Each row has a name. Each question is about the rows just above it.

[178 165 100 131 115 124 135 107 174 147 102 169 118  75]  W
[ 82 143 117 176 108 120 107 139 189 157  98 113 139 163]  D
[149 195  89 143 136 147 124 117 166 154 134 137 171 100]  Y
[161  96 117 101 101  85 139 130 136 118 100 109  63  92]  J
[101 146 153 136 164 163 114 129 108 116 170  96 185 169]  A
[100  65 146 121 112  89 126 147 120 120 105 120  72 159]  C
[161  96 117 101 101  85 139 130 136 118 100 163  63  92]  R
[133  83 135 110 101  89 150 124 105 108 105 134  64 131]  T
[ 65 136 119 174 122 126 116 135 172 141 116 108 158 178]  M
[ 78  91 132 150  94  96 114 142 170 131  82 126  81 160]  S
The row named A: : [101 146 153 136 164 163 114 129 108 116 170  96 185 169]
The row named W: : [178 165 100 131 115 124 135 107 174 147 102 169 118  75]
The row named T: : [133  83 135 110 101  89 150 124 105 108 105 134  64 131]

[123 114  74  92 120 121 121 120 122  69  82  82] : N
[141 133 127 140 136 139 131 133 125 129 133 137] : U
[125 116 102 113 122 132 119 123 115 102 113 109] : F
[119 104  82  93 111 121 122 115 122  78  91  85] : H
[124 151 119 125 153 144 115 149 111 120 130 126] : B
[125 116 102 113 122 132 119 123 127 146 146 148] : X
The row named B: : [124 151 119 125 153 144 115 149 111 120 130 126]
The row named F: : [125 116 102 113 122 132 119 123 115 102 113 109]
The row named X: : [125 116 102 113 122 132 119 123 127 146 146 148]
The row named U: : [141 133 127 140 136 139 131 133 125 129 133 137]
The row named H: : [119 104  82  93 111 121 122 115 122  78  91  85]

[140 132 129 128 125 126 127 127 130 133 130 115 139 122 127 132 130 145
 128 135 138 147] -> nane
[130 129 129 130 127 133 127 126 126 128 129 134 118 128 128 141 123 129
 139 134 122 124] -> gamim
[131 128 128 129 130 131 140 129 142 139 126 115 125 130 128 161 126 105
 154 137 121 134] -> roz
[129 128 127 128 130 128 136 129 137 135 126 119 129 129 128 141 129 114
 140 131 128 133] -> silok
[125 127 127 127 128 123 122 129 119 123 129 133 136 127 128  99 132 140
 106 118 134 127] -> vuzam
[130 128 128 129 129 130 132 128 134 133 127 124 126 129 128 144 126 118
 142 133 125 129] -> sigi
[147 117 128 130 130 135 106 147 137 130 125 151 111 122 131 168 137 147
 177  97 151 124] -> Basip
[132 126 128 128 128 129 123 132 130 129 127 133 125 127 129 136 130 132
 136 122 133 128] -> Mepud
[181 127 132 128 122 128 102 144 143 142 129 117 142 107 129 179 142 189
 178 116 180 178] -> kuguk
[130 128 129 130 126 134 126 126 128 128 129 135 114 128 128 148 122 126
 145 135 120 124] -> vilov
The row named vilov: : [130 128 129 130 126 134 126 126 128 128 129 135 114 128 128 148 122 126
 145 135 120 124]
The row named vuzam: : [125 127 127 127 128 123 122 129 119 123 129 133 136 127 128  99 132 140
 106 118 134 127]
The row named Basip: : [147 117 128 130 130 135 106 147 137 130 125 151 111 122 131 168 137 147
 177  97 151 124]

[137 126 138 145 119 132 134 131 136 110 119 125 145 132 115 122 123 128
 122 127] : L
[137 106 157 117 134 116 141 139 122 140 119 156 118 122 140 122 129 154
 135 127] : V
[137 146 102  99 179 100 105  98 113 155  70 125  76 132  91 115 135 154
  84  86] : G
The row named L: : [137 126 138 145 119 132 134 131 136 110 119 125 145 132 115 122 123 128
 122 127]
The row named V: : [137 106 157 117 134 116 141 139 122 140 119 156 118 122 140 122 129 154
 135 127]

